The rows of X fall into a few groups, which share some directions, and each row is roughly a mix of its group's hidden directions.
X (145 x 11):
[[-14  12  46   5  23 -18 -10 -18  -1 -11  -8]
 [  1  15 -11 -19   8  26  38   5  -4  -1 -29]
 [  9  30  -7   7  -9 -27  11  27   7 -32   8]
 [-16  30   5  35  -2  -2  27  -6 -10 -18  14]
 [-22 -21 -40  14   8  -3  -8 -15  -3 -25  13]
 [ 19  14  -1 -23 -24  33  12   0 -15  -8 -26]
 [ 42 -12  22  -7   7   6 -16 -13  16  26   1]
 [ 11  13 -32 -26  29  -5 -24   3  -6  20  -6]
 [  9 -10 -18  -7  10 -29 -32  35  -1   8   2]
 [-20 -11  28 -10  16  -2  28  -2 -29   8 -21]
 [-16 -31  23 -11   0  40 -12  -7  -1  14   1]
 [-17  26  -7   0  -3  -9  43 -11 -24  12  -8]
 [-12  21  32 -18   9 -24 -17 -26  12  -5   8]
 [ 36 -20  11  14  -1  -1 -14  22 -34  -2  -2]
 [ 11  17  27  11  26 -16   7   5  11  -3  38]
 [ 18 -28  30 -27  11  -3 -21 -10  17   9  -6]
 [ 16 -16 -49  -4   2  10   0   9  -5   0 -26]
 [ 21  -3  29  -2 -30  25  -5 -24  17 -10  -1]
 [  8  -1  36  17 -34  -2  27  -9   9  11  -8]
 [ 37  -9 -17   2   3 -23   1 -35  16  -6  10]
 [ -2  10 -12   9 -30   6 -26 -16  37   9  16]
 [ 15  38   9   7  14  22  -8  10   2  33  11]
 [-35   2   2  -5  -7  18  -1 -37   2  -8 -28]
 [-20  -5  -5 -28  21 -10 -18  -7  -2  38 -17]
 [ 10   5  -4  14  -9  -7  12 -10  -4  27 -49]
 [-13  34  -8  -7  12 -24 -32   1   5  -4 -25]
 [ -6  24  35 -31   6 -10  -8 -14 -10 -20 -13]
 [  5  24   2 -42  16 -22 -11 -12   0 -10  20]
 [-38  -7   4  15  17  -4 -21 -23   7  -2  28]
 [-13  18 -17  31  19  -1  24  -9  32   0   7]
 [ 18  -8 -13  11 -23  28   7 -36  19   1  10]
 [ 11  13  26 -19  33   3   5 -15 -24   6  24]
 [ 23  28   4   5 -15   8 -18 -20  22 -22  22]
 [ -8  -1 -35   7 -17  -4  12 -27  35  -2   8]
 [ -3 -40 -35   8  20  -9  -5  -4  -1 -16  15]
 [ -7 -26  20  -2  -9  25 -23  19 -13  29  -4]
 [-19   3  50  -6   6   6  -4 -22   1 -13  13]
 [ 14   1 -39  24   1  23   0  -1 -32  -2  -3]
 [ -6  -2 -22  -8 -13  -9  -4  -3 -15 -25 -46]
 [ 10  -9 -49  10  -8   6  -1  12  -9  16 -23]
 [-21 -37  -6   7 -25   3 -12   5  16  -3 -30]
 [-15 -28  14 -16   4  34  -8 -21  -3  26   3]
 [ 17 -49   1  12   1   3  12  23   8   6  17]
 [ 16  -1  15 -37 -11   3 -23 -14  19 -15  24]
 [ 22 -10  16   7   2  33  -1 -24  19  28  12]
 [-20  -6   1   6 -30 -24 -33   8  -2 -13  24]
 [ 36  -5  -1   9  16  18  30  12  21   6  19]
 [  6  23 -23  -9   9  -3  -3  -6   8 -22 -45]
 [ 12  10  24 -30  33 -12   1  -8 -23  -9 -11]
 [-20  21   9  19  21 -32 -28   3   9   7  14]
 [  9 -30  12 -13  27  -4 -11   1  27  12  27]
 [  7 -24  -3  11   8   9  -6  19  43   9  25]
 [ 10  -1  22 -20 -35  10   7 -26  27  -6  -1]
 [-11 -20 -18 -17  -6 -31 -13  -4  -1 -36 -16]
 [  9 -43  28   9 -10  -9  22   7 -16   1  -8]
 [ 32  -9  19 -13   2  24   1  21   8  30 -15]
 [-18  20  41  -2  -6 -18   2 -17 -24 -12  -6]
 [-15   5  14 -10 -14  -2  -5 -12   0 -13 -52]
 [-43   0  -4   3  12 -19  -3 -10  30  10  18]
 [  8 -20  23  12 -15  -1  15  18  20  -1  39]
 [ -9 -32 -25 -16  -5  30   1  15  -7  25   1]
 [ 23   1 -14   0  31   1   2   8 -16  20  38]
 [-14   1 -23  18 -14  29  12 -25  28  13  -2]
 [-17  25   5  -6   6 -33   6  33   0 -24   8]
 [  0  38   7  11 -13  -5  36 -19 -12 -14   6]
 [ 31  10 -23   8 -39  10  10  -1  15 -12   9]
 [-22  -9  -3 -46   6   5 -16  -8   3  20  20]
 [  8  -9 -22 -13  39  14 -25  15 -20   4   8]
 [  6   0  18  14  -1  32 -33 -22  16  13 -15]
 [-11  29 -17  -9 -35  10  11  -3  -5 -31  -8]
 [ -3  16  37  15 -23   6  12 -18   5  18 -26]
 [ 31   1  12 -16  -4  21  15  17  22  11  30]
 [-11  29 -22 -21  -2  25 -21 -26  11  -9  -6]
 [ 20   8 -23   9 -16  16   9  22  30  16  23]
 [ -5  16  10 -43  -4  17  -5 -24 -23  -9 -11]
 [ 12  30  12  37  -7 -17  18  -8  -1 -21 -11]
 [ 31  -9 -19   0  31 -12  34   3  11   5  -9]
 [-10  28 -35  15 -20   2   7   3 -24 -19 -12]
 [ 20  26  21  25  -7  17   2  -3  -7  33 -15]
 [ 12 -33 -27  12  -9  -6  12  10 -30 -21   0]
 [ 47  12 -16  14  -4  -4 -18   2  12  -7 -22]
 [-20  -6  32  22   4   7 -34   3   0  20  16]
 [ 21   2  34  10   7  18  -7 -13  15  37  -4]
 [ 29   1 -14  26 -34 -23   2 -12  14  -9  -5]
 [  9 -16  10 -10   4 -23  -2   1  42   0  31]
 [ 15  -3 -13 -21 -23  18 -25 -17  24  25  -7]
 [ 15  50  23 -11  12  -1   6  -4  -6  13   7]
 [ 14 -13  28  24 -29   4  19 -21   5  13 -16]
 [-18   5   0  16 -38  22 -20   1  25  12  11]
 [-41  21  18 -24   1  -1  -2  15  23  10   2]
 [ -7  10 -17 -14  21 -36  25  17 -23  -2  -2]
 [-14 -33 -18   2  17 -26  -8   9 -22 -20 -15]
 [  1 -22 -31 -13 -16 -15   7   7  -5 -38  12]
 [ 28 -11  -9  29  -8  20  15   9 -34  12  -2]
 [-53  -2 -18  -3   1  14  13 -17   2   4  -5]
 [  9  41   1 -10  10   5   5  -8  -5   3  41]
 [  5  34  -7 -14  12 -29 -26  13 -16   5 -17]
 [-32  23 -29  -3  17   3   1  18 -26 -13   0]
 [-23  23  33   5  28 -21   0 -13  -9 -14   7]
 [-14  12 -27  -2  -4 -12 -17  -6 -45  14   9]
 [ 45  -5   0  22 -10  18 -10 -29  -2   1   0]
 [  9   2   9 -15  -7  47 -19 -19   7  -3  22]
 [ -8  28  31 -14 -15  27   2 -17   5  15 -18]
 [  1 -16   6 -11  44   7 -19  -6  12  10  28]
 [ 33   6  -4 -13   2  18  -7   3  24  12  38]
 [  2  -6   9  14  36  -9   1 -20  32  25  11]
 [-12  13  28 -42 -17   9 -17 -10  -3  -4 -14]
 [ 46   5  -5   2  23   5  25 -12  14   6 -12]
 [ 25 -25 -11  -2 -28  34 -15   4  17   1   2]
 [  4 -16 -19  18 -22   3  -9  29  17  34   6]
 [ -3  13   4  -3 -13 -25  -8  27  42   4  18]
 [ 14   4  25  -9 -34 -31  13   9  21 -10   3]
 [ 26  -5 -29   8  44   1   8   2 -13   9   6]
 [ 27  -3   5  -4  29  -2 -30   1  -2   7 -35]
 [ 16   0  -6 -14  14   0 -12   0  38   7  39]
 [ 28   8  15 -25 -38   2 -25   0   9  -3   2]
 [ 17  16 -28 -25  12  21  -5  -3  20  -6 -28]
 [ 26  14  24  -4   0  19  -1  19 -36 -11 -17]
 [ -6  -9 -39 -11   0 -13 -11   6 -22 -34 -10]
 [-17  13 -14  40   0 -14   8  26  16 -11  16]
 [ 23 -22  12   5 -21  24 -25  -4  10  29   2]
 [ 15 -29 -33 -13  -6 -13 -16  28  14   8  -2]
 [-29   3  11 -14 -18  20 -13 -28  17  23  16]
 [ -9  11 -18  40  20  14 -31   6   8   8   0]
 [-12   0  38 -16   6  34   5 -22 -13  -5  11]
 [ -7  18   3  -7 -21 -15  -6   5  16 -28 -41]
 [ 14 -11  -4  33  33  10  24  -7   0  21  12]
 [-25  37  10   7   0 -24 -27  -3   4   5  19]
 [ 20   5  -1 -16  -6 -26   3  22  42   8  10]
 [-25  19 -22  27 -28   6  -3  -7  25   3  -7]
 [-13   9 -33  -1   9  -5  35  18 -28   6   6]
 [ -9   2  37 -27  26 -22  -8 -15  -8   2 -13]
 [ -5   0 -28   8  -5  31  14 -18  18  -6  33]
 [ 12 -14   0  43  33  -8  -2 -15  -2   7  12]
 [  0   4  -6  33 -27   3   7 -30  -5  -1 -31]
 [ 20  14   9   2  -9  36  11  13  28  23 -13]
 [-18  -6 -15  31   1 -35 -16  12 -15   3  21]
 [  5   2  20  29  -8  29 -11  30  11  23   1]
 [ -8 -16 -26  -9  15  -8  16 -35 -26 -15  -9]
 [ 19  19   0 -25  -9  -1   7   5 -10 -13 -46]
 [-25  29  -8  -9 -22   6  15   8 -27 -20 -18]
 [ -1  12 -38  -5 -31  -6  22   3  14 -24  -2]
 [ 20 -20  16 -34 -16   2   6  13 -28  -2 -21]
 [  9 -39 -23   0   1 -17   3  15 -23 -24   2]
 [ 41 -15  15   7  11  -7 -17 -15  20  21  11]]
Each list below has one row that fits no group; the rest each fit one group, if only roughly. Name that row.
- j_777: [-10  16 -20 -28  -7  -7  32  16  -5 -27 -11]
- j_696: [ 14  13  14 -17  23  10  29 -10 -35 -12  -5]
- j_27: [-12 -14   4  36 -11   8 -27   3  31  15  -7]
- j_343: [-20  17   0 -42  10   8 -24 -14  18 -11  -2]
- j_76: [ -6   6  32   4 -12   6  42  -4 -17 -21  12]
- j_658: [ 11 -16 -15 -20 -17  23  20  14 -22 -25  18]
- j_467: [  0  16 -28  31 -17 -17  -3  24  24  10   8]
- j_896: [-12 -29  22   4  30  -1  11  24 -24  15   0]
- j_443: [  4  15 -40   5  30 -23  18   6 -14   4   5]
- j_593: [ 1 -2 -4 38 -2  2 14  9  3 40 21]
- j_238: [-32 -14  22 -17 -10  19  30   3 -18  -8 -10]
- j_430: [-42  23 -26  -2  19   7  -4 -14  11  -2  10]
- j_530: [ 23  22  27 -12  11   3 -26   5  12  27 -15]
- j_573: [-23 -22   3 -20 -32   6 -16   1  19 -23  16]

j_443
- j_851: [ 13  37   9 -18  -9  16   9   1  35   6 -13]
- j_925: [-32  24  24   0 -21   0 -17  26  -6 -16   2]
- j_753: [  8  19  14  30 -16 -36  13  23  -7  -2  -6]
- j_394: [-26  -4  24  -5  22   6  15  -2  28  17  28]
- j_800: [  6  10  -6  18   3 -44 -21   5   1  -4 -31]
- j_423: [  4  11 -16   7  13 -21 -34 -12  -4  -6 -38]
- j_718: [ 28  35  -8 -17  17 -29 -15 -10  -3  -5  -5]
- j_574: [-16 -19 -17 -22   4  28  -6 -19 -26  12  21]
- j_22: [ 19  -4  -2 -23  18 -26  20   3  12  -3  38]
- j_307: [-31 -14  18 -14   1  -9 -20 -23 -34  -1   4]
- j_7: [ 19 -28  12 -33 -15 -15 -17   2  20 -11  13]
- j_976: [ 31   0  32  15  -8  -6 -11  -6  14 -34  -6]

j_22
- j_417: [-22  26 -29  24 -14  13  -3 -21  -3  -5 -20]
- j_797: [ -6 -11 -31  25   6 -12  -3   1 -22  13 -36]
- j_16: [ 12 -37   0   3 -22   2  13 -30  12  10 -24]
- j_838: [ 35   9 -34  -7  22  21  11  12  11   7   3]
- j_930: [ 20   4 -28  17  17  -6 -20  24 -29   6 -13]
- j_175: [-34   7  -3   4   5 -19 -16 -20   9 -10 -38]
- j_679: [ 27 -33 -25  -6 -27 -16 -10 -11   5   7   6]
- j_187: [-26 -40  -7   9 -21  -6 -23   3  -3  13  16]
- j_752: [-16   4  15  28 -13 -14 -32 -12  30  -1   9]
- j_812: [ 25   1 -28   3  -6   2  34  30   0 -11 -17]
- j_959: [-10   5 -21 -37  -7  -9  26  12 -14 -22 -16]

j_16
- j_339: [ 22 -17 -17 -13   9  21  26  -8  21  25 -18]
- j_655: [ 27 -27  -3 -24   9  -8  -6  28  -5  -9  26]
- j_311: [-18  10  35 -22  -9 -19 -22   3 -19  -1  21]
- j_612: [ -2 -31 -14  38  -6   5  -8  19 -25   3   7]
- j_792: [27 16  0 16  8  0 13 19 11 39 20]
- j_595: [ -2  26 -19  11 -18 -29  -3   1  20 -17  29]
- j_43: [  8  11   9  17 -43  11  35   0  -8   3   6]
- j_888: [ 18   0 -12  41 -29  13  -2  13  17 -13   6]
- j_539: [ -3  41  -1  -8 -17  -1  16  28   6 -26  -7]
- j_852: [  0  23 -15 -18  14 -25   6   8  26   7  33]
- j_654: [-18 -29  10 -39  24   4  -1  11 -13 -13   5]
- j_805: [-14  -8 -11 -25  -2 -19 -27   3  -6 -38 -17]
- j_217: [  3   1  -8  56   1  16  -6   3   8   2 -18]

j_852
- j_532: [-40 -17  -4 -11  21 -22  -6 -25 -11   0   8]
- j_533: [ 33 -16 -13  -7 -19  17  19   9  -4  -5  34]
- j_721: [-32 -32   7   6  14  -7 -12 -21 -26 -11   5]
- j_544: [27  2  5 30 27 -2  5 12 29 19  8]
- j_673: [ 13  20  30   0  -7 -21 -15  -4   3 -13 -39]
- j_232: [-18  20 -19 -17   7  17 -24  -7   7  20  33]
- j_764: [-19 -34  43   2  10  -6 -16   4   6  -4  -5]
- j_34: [ 21 -13  48 -12 -15   9   8   1   7  19  -4]
- j_348: [ -7  18 -19  21  18 -23  29  28   7 -13   0]
- j_258: [ -6  29 -10   5  -4  22  15 -33 -13 -25 -14]

j_673
- j_898: [-19  -4 -28  24   8  -9 -11 -11 -16  -2  38]
- j_340: [ 19  13  16  13  12 -26  -5  29  30   4  17]
- j_814: [ 14 -15  28 -28   8   5  18  -6 -24 -25 -14]
- j_107: [  7  47  -8 -14  13   2 -21  14  14  11  13]
- j_288: [ 35  17 -33  12  14 -11   6 -20  17  -2  -8]
- j_506: [  4 -21  -5  12  38   0  -1  29 -22   1 -22]
- j_647: [ -4 -38   8 -25  -4  36   0  -9  17  -3   2]
- j_834: [ 11  16 -17  14  20  11   4   7  15  40  24]
- j_454: [  9 -31  11 -32  -4  -8  19  23 -15 -21   6]
- j_504: [ 15  -2  11 -40  -5 -23  -4  23 -26 -12   0]
- j_388: [ -1 -27   9   3 -28  24  -6   5  19 -18  30]

j_288
- j_571: [ 16 -29   8 -33 -20  28 -12  -1  11  -9  12]
- j_745: [ 11  15 -12   8 -10  20 -19 -36  -7   4 -32]
- j_762: [  5 -39 -19   3 -10  11 -12 -36  -6  17  -3]
- j_789: [  8  17 -11   2 -17   6 -22 -22 -15  -6 -43]
- j_986: [ 37   9 -11  -6 -14 -12   9  20 -21 -30  -8]
- j_701: [  3 -32  32  11   5 -29  -5  -6  11   9 -23]
- j_103: [ 16 -30   6  -9  -8   4 -18 -34  21   2 -23]
- j_158: [  7   8  26  -4  -9  11 -39 -12  10  14  30]
- j_780: [  1  22  18  26  27 -14   5  33  10   0  12]
- j_389: [ 10 -10 -17  30   3  11  29   6  36 -12   4]
- j_923: [ 26  -8 -33 -24   6 -23 -15  22   7   4  -6]
- j_627: [-10  32  -9  16  35  -5 -11 -21  16  14 -12]
- j_11: [  3  -2  40   7   8  25  26  -8 -21 -10 -14]
- j_953: [ -3  28  30  31  -7   9 -23   6  14   0  16]
- j_41: [ 15  -5  -5  -1   7  42  25   2 -10  16 -28]

j_158
- j_403: [ 10 -32   5 -18   0  13  -5  -5  -6  25 -38]
- j_390: [-16  35   9  13   5  -7 -11 -21  11  13 -34]
- j_296: [-14  26  -7   6  23  -5  11 -30  -2 -28 -24]
- j_860: [ 34  19   1  14   7  12  11  -8 -16   7 -38]
- j_517: [-40   5   5  28  14   1  -2 -31  12 -11   2]
- j_811: [-43  10  23  -3  -6  13  -7   7  17  -8 -26]
- j_336: [ 16   2 -30 -36   4  11 -27  -1  10  17  11]
- j_552: [-18 -13  29  10   5   1 -20   1  37  16 -18]
- j_316: [ -8 -13  21  12  47  -9  -6 -13 -22   9   3]
- j_639: [ -3  27  21  20  23   2  21 -24  18 -13  14]

j_811
- j_513: [ -1  12  25  11  24 -12   8 -11 -21  10 -39]
- j_328: [  7 -23 -24 -41  -3  11   8  20 -12   1  17]
- j_964: [ 18 -25  -7 -35   8  29   5  14 -22  -6   1]
- j_739: [ 20  -2 -31 -21 -21  17   9   3  -5 -27  22]
- j_644: [-24  31   8 -34  -6  -7   7  10 -27  -5   9]
- j_33: [ 17  19 -10  -2 -24 -24   8   1  16 -28  29]
- j_724: [ 42   2   2 -25 -17  28  -9 -14   7  -7   0]
- j_862: [-18   5  16  37  15  -5   1 -11   4  28 -26]
- j_109: [  2  -9   2  33  23  26  18  24  -9  18 -11]
- j_46: [ -4 -39  -5  21 -10  11   7  14   3  29  24]
- j_19: [ 23 -37   2   7   3   1  18  15 -30  21  -4]
- j_997: [ 42 -11  20 -23 -16   0 -16  20   8  11   2]
- j_907: [-44  -2  19   7   1   0 -15  14  15  25  13]

j_644
- j_450: [ 10  40 -10 -16  10  28   4  -6  24  17  -5]
- j_561: [-25  -5  -7 -14   0 -25 -33  -5  26  23   7]
- j_902: [-18  14  -6   0   1  10  12   0 -42 -33 -14]
- j_743: [ 13  24  19  26  11  26  -1 -24  -8   5 -24]
- j_995: [ 16  17 -23 -24  26 -33 -12  12  -7   4  -8]
- j_213: [-10  34  -9 -10  -8 -44   4 -14  13   7   2]
- j_918: [  0 -16   5  26  13 -17 -14  28   4  30  25]
- j_952: [  6  -9  -1   3   5  -9 -57  11  -5  12  -6]
- j_677: [ 24  27  -4 -11  13  -3  25  29  -5 -22 -17]
- j_553: [-12   4 -42 -20   2  18   0   8  -3  15  30]
- j_440: [ -5   9 -11  21 -13  -1  -1  11 -36 -40   1]
- j_395: [  8   3 -15  -8  42  24 -10 -15  20  10  17]
- j_400: [-30 -37   9  12  19  -2   2 -21  -6 -14 -17]

j_952
- j_623: [-28  35  14 -19 -23   3  -4  18  12 -14  -2]
- j_967: [-16  33 -26   1  20  -5 -18 -18  18 -13  17]
- j_425: [ 18 -29   7 -24 -10  25  15  -6  12  -4  30]
- j_588: [-20 -28  13  -6  27  -8  13  29 -25  -6   0]
- j_387: [ 11  -7 -21 -13 -16   0  27  25  -3 -23  30]
- j_35: [ 28  18  24 -27   3 -18  -5  21  23   2   4]
- j_774: [  9 -12 -24 -11  -5  17 -10 -13  44  -2  20]
- j_119: [  4   8 -28 -29 -15 -37   7   7   3  -6  20]
- j_686: [ -8  28 -41   7 -13   6 -13  -3  16  10  23]
- j_49: [-31  25  -9   1   7 -10 -38 -10  22   1  -2]
- j_556: [  8   8  23 -35 -19  23  15 -15 -17   6  18]
- j_153: [19 -7 -4  6  5 -8 -2 -2 49 28  8]

j_774
- j_120: [ -5 -48   3  18  11   7  11 -12 -13   8 -22]
- j_576: [ -2 -12   4  -2 -10  17 -32 -12  11  27  36]
- j_198: [  4 -21 -25  -5 -28   9  36  15 -10  13  -9]
- j_203: [  3  28 -34  -3 -12  12 -16 -21 -15 -17 -20]
- j_711: [ 14  -5   1 -39 -22 -15   8   0   7 -23  27]
- j_892: [ -2  33  12 -20   2  -1   9  24  19  12  33]
- j_444: [-20   9   9  -2  31 -18 -35  -5  21  10 -14]
- j_352: [ 20  -2  -1  -6 -11  48  20  -2 -14 -16  10]
- j_300: [-32   3   1  -7  14  -3 -23 -26  10 -19 -30]
- j_73: [-16  -8  19  -9 -18  16 -19   1   5  35  29]
- j_937: [  7  -1  -9 -18   6  38 -20 -16  -3  31 -16]
- j_320: [-11  17  21 -27  24 -16 -30  11   3   4 -19]
- j_569: [ 15   3   0  29  15 -38  -6  24  -8  19  -8]
- j_934: [-22 -12  -2  -4 -31  33  -7  22   6  23  -7]
- j_773: [-22 -18 -17  10  -6   4   6 -22  24 -36 -14]

j_576
